One vector is turned by the same rotation once a tick. Each row is the vector after some number of ticks, and that number follows the row.
The counts run from 0 to 124.
[ 98 102 122 100 174 129 128 141 119 131 107  67  82 112 142 141 177 113
 119 107 146 142 151 171 149 155 172  75 122  96 111 135  88 173 161  98
 136 126  72 146 165 135 154 141 157 140 118 142 139 103  89 123 112 114
 154 106 132 110 159 108 126 107  98 137  86 140 189 129 144 120  88 134
 150  78 128 108 121 159 116] | 57
[134 129 135 118 115 165 149 132  88 133  94 104  77 136 118 173 141 124
  80 115 131 123 184 152 149 125 162  93 138 101  65 139 118 109 127  97
 107 128 117 151 132 113 117 102 141 179 122 129 148 106 106 154  93 160
  91 122  94 126 103  79 145  74 113 107  91  98 152 146 142 100 116  87
 126 122 135 140  85 175 134] | 76
[120 125 147 116 106 160 138 121 157 113 109 126 112 142 143 181 136 110
 113 103 159 108 139 154 118 119 148 111 173 119 121 146 140 157 183  91
 171 141 116 157 113 125 117 136 160 137 152  86 194 111  70 154 133 172
  90 116  92 118  84 102 118 112 115 118  94 102 166  87 136 128 109 142
 134 113 123  84 107 151 170] | 108
[109 132 130 121 131 155 150  93 168 142 123 128 139 134 117 191 127 115
  82 100 174 144 152 152 118 108 152  98 167 124 127 173 125 158 161 100
 159 134 104 155 152 134 136 124 178 152 142  80 147 120  76 137 156 171
 123 136  98 147  98 101 123 113  88 111  81 144 164  92 139 164 113 137
 148  82 142 106 107 137 174] | 111
[106 107 143  97 130 165 123 120 129 152 101  77 110 118 130 159 156 133
 153  82 136 119 148 166 165 173 193  52 155  88 149 115 124 126 162  99
 142 135 114 126 149  92 165 109 142 180 129 180 130 147  82 142  94 144
 127 132 129 126 140 107 133  91 117 106 110 121 120 119 150 145 126 130
 121  78 107 158 119 134 141] | 0
[110 106 159 107 113 172 129 144 118 118  78  84 103 129 137 167 154 126
 159  83 144  97 150 172 162 166 171  75 162  87 144 100 124 128 177  84
 145 137 124 126 118  93 160 127 149 174 124 175 154 131  99 165  79 136
 104 120 115 111 130 106 135  98 129 106 107  83 124 119 143 123 124 132
 119 102 101 140 113 150 128] | 2
[140 105 124 107 101 138 104  98 166 138 150 152 135 138 102 138 135 124
 168  99 134 130 145 138 145 143 179  86 140  95 122 135 139 186 143 121
 168 131  96 106 195 107 123 123 138 160 139 105 117 114  95 133 155 176
 105 144 117 113 143 103 150  98 126 120  70 122 116 101 172 178 134 127
 121  91 136  81 146 155 177] | 31
[137  75 154  98 102 133 121 136 139 107 121 164 122 143 136 106 159 133
 124 120 156 128 146 160 170 135 149 111 151  86 107 125 113 175 181 124
 155 129 102  87 158 130 105 149 138 153 153 100 145 102  91 156 132 133
  73 114 121 119 134  96 155 113 121 117  71 105 120 111 179 158 149 145
 127 121 122  52 129 186 156] | 27
[ 92 124 155  93 160 133 119 122 131 142 112 127 152 127 150 134 161 128
 133 144 143 125 153 137 168  96 156  97 135  94 110 132  74 181 149  91
 154 114  99 113 184 101 118 128 140 168 157 123 174 101  72 165 127 151
  95 146 139 135 143  92 103  97 121 140  83 125 123 143 166 148  93 131
 114 129 156 105 140 175 154] | 89
[129 129 133 144 155 127 131  88 164 128  91 105 110 122 124 144 156 118
 110 108 149 159 155 181 130 130 168 105 138 121 126 151 144 195 173 105
 138 102 114 116 192 173  98 122 165 131 133 102 150 107  93  97 124 158
 131 146 106 134 121 112 149 100  73 116 112 125 176 104 124 147  99 160
 129  92 125  91 110 115 181] | 48
[106 133 129 115 145 163 116 112 150 132 110  84 126 103 123 131 175 114
 162  95 112 139 170 176 155 169 176  71  98  75 132 109 132 168 176 116
 124  94  94 112 146 118 112 105 135 162 141 172 123 110 110 132  96 127
 116 145 102  94 166 110 158  86 114 103 113 102 145 114 145 102 123 156
 112 111 105 125 118 150 153] | 65
[154 118 138 114 119 132 142 102 145 134 103 129  92 140  95 180  83 131
 143  93 151 136 144 192 120 156 164  73 129 129 128 112 137 169 140 127
 184 136  81 119 187 110 130 108 149 131 100  93 171 104 112 126 139 160
 128 111 121 135 134 109 128 127 103 122  82 100 166 113 147 149  96 103
 135  60 134 132 137 150 162] | 39
[ 94  95 140  99 120 134 129 133  96 138 127 141 126 140 157 128 140 143
 111 124 118 132 166 136 168 118 144 104 146 101  92 119  92 131 156 107
 149 130  79 127 153 100 126 137 122 155 129 111 150  98  46 182 141 160
  70 148 114 120 117  88 106 110 127 125  61  96 124 119 181 153 119 125
 135 103 160  97 136 177 152] | 92
[116 131 181 123 140 154 150 131 133 143  68  99 110 119 126 142 154 144
  92 109 149 151 170 159 184 107 168  80 142  90  93 132 103 141 148  95
 123 104 136  96 182 138 104 116 151 169 129 146 156 134 108 143 100 138
 104 151 134 156 143 112 160  62  93 121 107 137 121 159 150 143 120 108
 101 120 137 152 111 167 148] | 81
[112 108 120 106 169 119 127 124 122 143 118  60  93 118 144 152 168 121
 131 117 153 138 146 159 131 152 179  84 131  96 118 153  98 177 146  98
 141 126  71 145 182 138 161 130 153 139 111 136 135  98  98 115 122 128
 155 101 124 121 151 102 119 104  97 131  86 148 187 130 126 126  83 134
 155  83 123 109 118 150 123] | 56
[110 116 134 118 130 161 148 111 138 150 123  83 124  98 124 133 167 124
 148  93 117 140 170 179 149 169 181  66  89  72 122 134 121 160 152 133
 144  93  76 107 161 118 130 106 136 153 120 164 104 108 118 141 108 123
 132 142  92 121 176 129 151  92 111  92  92 123 149 104 139 117 128 152
 138  91  99 130 105 147 145] | 63
[100  87 121 112 138 129 149 148 107 114 107  90  82 117 150 134 175 126
 109  97 130 146 161 179 152 166 159  94 120  99 102 121  94 146 176 104
 139 119  73 129 137 141 145 140 145 135 101 146 118 100  95 144 104 107
 127 109  98 109 164 122 149 102 102 119  78 112 189 117 153 114 109 138
 149  72 114 110 121 171 115] | 59
[131 141 173 121 142 164 160 122 131 156  76 101 117 120 111 147 148 143
  75 100 158 149 176 164 177 112 163  81 132  91  95 152 110 140 134 114
 119 108 125 102 176 132 111 110 144 178 131 143 153 129 115 145 102 147
 111 141 132 162 142 109 157  68  90 118  97 141 128 158 146 144 120  98
 113 106 137 156 100 168 152] | 80
[103 138 119 109 139 159 110 112 123 142  92  93  76 126 109 173 141 103
 121 129 124 122 186 169 135 130 191  89 110 115  95 114 110 144 124  78
 103 121 102 158 161  98 106  94 141 178 136 134 167 130  94 118  93 178
 108 144 121 120 131  85 140  91 127 105 108 119 137 124 145 104 108  97
 119 111 141 157 103 163 140] | 73
[137 136 135 129 128 170 142  93 131 127 116 120 152 151 110 191 130 116
 111 125 151 127 172 150 142 108 156  99 173 105  91 156 113 118 144  95
 136 126 123 126 152 120 109 115 167 204 150 110  98 104 107 167 142 161
  90 141 101 129  92  64 144  90 113  93  87 110 112 110 140 148 132 120
 138 113 148 120  72 144 146] | 13
[126 106 114 123 151 102 140 113 101 141 122  64 111 121 145 164 166 121
 139 124 144 121 154 143 114 137 192  94 140 103 109 165  99 180 150  92
 155 116  78 147 185 139 147 128 158 137 103 125 109  87  90 109 135 151
 135 119  99 129 120  99 124  97 109 127  73 129 184 120 111 139  86 145
 161  89 123  96 101 128 125] | 54
[103 136 134 116 137 170 133 111 149 142 114  82 129 103 118 132 178 124
 159  88 122 139 170 179 152 168 178  61  89  71 130 123 129 166 165 128
 137  92  90 105 161 119 127 104 137 168 128 169 113 115 112 138 105 125
 130 146 100 104 174 118 158  85 110  97 105 121 147 106 147 110 119 153
 128 100  97 133 110 148 148] | 64
[ 89  98 147  94 129 130 118 132 101 138 121 139 125 136 159 131 151 130
 115 136 127 138 162 136 173 109 142 108 144  98  99 117  78 148 156  98
 148 126  83 127 160  99 113 141 124 165 142 121 163 100  44 182 137 156
  79 147 130 125 130  86 106 110 126 133  76 107 127 124 179 148 113 126
 125 112 161 102 145 176 155] | 91
[149 107 150 125 131 117 163 116 112 107  83  64 142 122 130 181 147 124
 140  95 174 121 161 161 136 132 144  87 177  95 140 141 119 144 175 122
 180 120  95 121 170 141 160 108 181 146 108 118  97  95 101 142 173 113
 136 115 100 138 118  99 123 105 107 110  67 122 155 118 126 152 114 154
 148  94 108 110  92 115 124] | 118
[149 110 155 133 103 147 151 121 136 101  76 126  72 133 129 161 123 127
 132  92 141 155 151 201 129 153 152  96 129 113  91 126 155 148 170 112
 162 117 116 119 153 152 102 114 144 113 102  88 172  93 111 143 140 144
  99 123 110 111 111 117 140 118 108 118 115  94 188  86 131 110  98 133
 130  95 110  85 105 157 174] | 43
[114 131 164 110 111 161 123 119 180 139  86 126 107 128 132 165 127 120
 153  89 157 106 132 164 132 129 172  81 163 112 148 125 144 170 173  97
 183 136 118 127 160 103 116 113 153 139 147 103 216 136  72 133 123 177
 106 136 126 140 108 120 116 121 122 115 115 116 132  97 131 142 103 140
 113 110 108 118 119 148 183] | 105
[144 139 144 123 114 166 171 132  91 141  93 101  94 133 112 170 139 128
  66 111 144 126 183 161 153 114 164  86 139  97  73 148 118 113 127 110
 119 123 118 134 142 113 128 107 139 175 121 132 143  94 113 158  94 161
  95 120  96 141 110  89 147  72 104 106  90 111 147 148 137 113 121  97
 133 112 138 145  82 173 137] | 77
[106  87 128 121 123 133 160 143 105 127 115  97 100 110 146 138 169 135
 106  92 129 139 169 182 149 163 154  86 114  94 102 125 104 142 165 118
 140 113  62 115 136 130 149 139 136 141  95 146 113 101 100 145 104 108
 121 115  87 116 161 125 160 106 103 102  74 101 176 112 150 121 125 140
 155  76 107 110 103 165 119] | 60
[123 129 159 104 117 168 167 119 143 136 108 115 140 130 118 178 133 117
 136 107 167  80 144 176 122 148 171  91 140  96 152 122 115 146 159  91
 161 124 102 122 117  80 134 119 156 188 146 140 150 118 114 168  79 140
  93 103  82 143 127  99 132 111 120  88  85  84 124 105 142 127 139 143
 137 115 103 160  90 150 137] | 5
[137 106 156 123 113 147 137 122 152 111  72 129  65 139 123 167 116 122
 138  89 141 155 144 209 134 152 155  84 126 120 100 117 151 148 163 113
 170 128 113 117 165 150 101 110 145 114 100  84 193 110 104 139 141 145
 113 128 125 117 120 117 140 122 113 118 114 100 179  91 146 112  95 122
 126  86 106 101 115 159 170] | 42
[ 97  92 127 105 161 133 139 145 111 123 103  80  71 115 147 136 177 116
 114  98 137 150 153 179 152 162 163  80 122  99 109 125  94 160 166 103
 128 127  76 140 153 142 154 145 149 141 108 141 134 102  93 135 105 111
 138 105 115 106 159 112 144 104  99 130  88 120 194 127 154 115 104 133
 145  77 119 109 121 167 114] | 58
[156  79 171 115 114 117 138 137 100  98  69  97 100 145 128 160 131 119
 117 121 162 121 171 161 179 119 150 104 193 109 108 107  82 123 162  95
 156 137 111 101 181 134 112 131 160 163 120 103 123 111  88 133 141 123
  86 128 141 142 108  80 148  94 129 121  87 107 102 140 141 163 124 108
 121 107 126 129  97 153 113] | 19
[167 115 136 111 105 115 150  99 131 128 108 132 107 145  95 180  87 130
 142  96 145 126 144 184 117 149 161  83 135 123 136 103 140 167 137 129
 173 136  75 116 186 107 136 117 150 134  95  87 161  87 108 137 136 168
 120 111 108 129 132 111 128 121 115 123  76  86 166 121 148 157 104 100
 141  65 134 129 141 151 155] | 38
[124 138 180 112 126 127 157 122 114 147  98 109 169 124 152 142 159 145
 144 138 144 105 159 131 156  85 165 104 140  78 102 157  91 170 137  95
 170 101 117  90 186  97 111 126 139 168 136 133 142  94 101 171 118 165
  90 145 102 152 134  97 122  81 123 126  63 114 116 139 131 152 111 137
 128 152 131 117 101 160 143] | 86
[138  87 133 107  87 124 137 116 148 131 147 173 149 142 113 124 139 132
 129 108 144 125 150 152 152 138 166 104 140  90 115 135 119 183 153 125
 177 130  93  87 173 114 118 146 131 151 144 102 111 100  86 139 141 161
  82 131  91 120 139 103 158 105 128 113  57 113 112 102 163 178 151 142
 136 109 130  65 125 172 165] | 29
[142  87 164 115 138 127 126 132 108 107  69 101 110 151 121 161 134 117
 112 118 163 137 167 163 178 116 150  97 194 118 107 107  86 122 165  86
 134 140 116 102 186 135 115 125 166 177 124 111 129 119  93 138 141 129
  94 132 151 128 119  71 145  97 126 120 100 107 101 143 155 167 122 105
 118 103 138 132 105 150 114] | 18
[123 128 141 121 110 155 149 109 150 120 114 134 118 142 135 183 127 113
  89 107 165 110 149 154 112 109 146 114 174 126 116 158 138 160 175  99
 165 136 109 158 122 121 126 136 170 147 147  79 170 106  80 153 143 177
  98 123  78 126  86 102 122 107 107 114  85 107 158  87 143 138 111 141
 144 106 131  88 102 151 168] | 109
[139 133 141 128 139 170 137  89 138 134 112 105 158 153  97 185 126 110
 114 128 158 135 175 150 153 111 155  89 175 106 101 160 124 133 141 100
 131 119 113 121 166 125 118 106 172 208 152 101  98 106 114 154 151 158
 111 136 118 132 104  58 139  90 118  99  97 125 107 125 134 160 126 118
 137 113 156 127  88 134 147] | 14
[161 127 152 145 114 142 172 106 144 115  95 117 109 130 122 152 132 134
 115 101 148 151 152 187 117 138 151  99 130 111  98 157 166 166 171 129
 168 100 112 114 156 154 103 111 150 128 113  89 151  74 115 135 134 149
 104 123  81 130 107 109 150 106  87 110  98  94 179  89 114 125 112 154
 147 103 111  81  93 137 179] | 45
[125 129 138 129 117 178 137 106 133 117 108 127 136 145 112 186 135 112
 103 122 147 126 177 161 139 111 152 110 171 106  78 141 119 118 146  82
 133 127 119 124 131 123  99 117 165 190 152 105 109 110 100 169 139 158
  84 147 101 113  94  64 146  95 124  92  92 106 108 100 148 137 133 121
 139 125 143 109  72 146 148] | 12
[137 100 135 104  90 133 121 110 157 135 153 158 145 139 109 131 139 129
 145 108 140 136 149 149 143 140 181  97 139  89 119 139 122 182 149 130
 172 132  95  95 189 113 123 131 136 160 142 101 110 101  92 134 153 171
  92 141 103 116 141 108 152  97 126 105  59 117 115  96 166 188 142 140
 127  95 136  71 129 159 178] | 30
[148 101 123 102 110 129  96 115 135  97 122 129 111 152 110 156 132 115
 183  97 125 134 152 150 148 146 157  78 160 118 120  95 139 176 165 108
 148 147 115 129 170 104 131 135 149 152 123 107 144  94  85 138 150 176
 105 132 118  74 128  93 138  97 130 137  86  93 148 127 173 149  99 100
 103  93 139  77 164 153 157] | 34
[145 104 161 115 155 139 117 110 125 108  77  94 121 151 106 172 135 112
 112 121 165 144 167 158 180 117 150  92 191 110 113 117  94 131 163  81
 124 129 117 108 188 140 115 119 167 191 141 115 130 123  92 131 145 134
 110 139 168 137 122  60 144  92 116 119 101 128  97 150 151 162 119 100
 115  98 147 131 110 140 125] | 17
[140 113 155  95 115 172 122 129 125 127 101 114 113 141 127 134 127 148
 127  78 130 145 158 155 187 151 139  50 165  90 132 106 149 129 186 147
 156 141 122 114 154  97 146 114 127 151 125 134 165 111  65 168 136 148
  94 140 143 113 117  93 121  92 115 135 106 106 115 131 152 150 110 117
 100  77 131 119 169 161 170] | 98
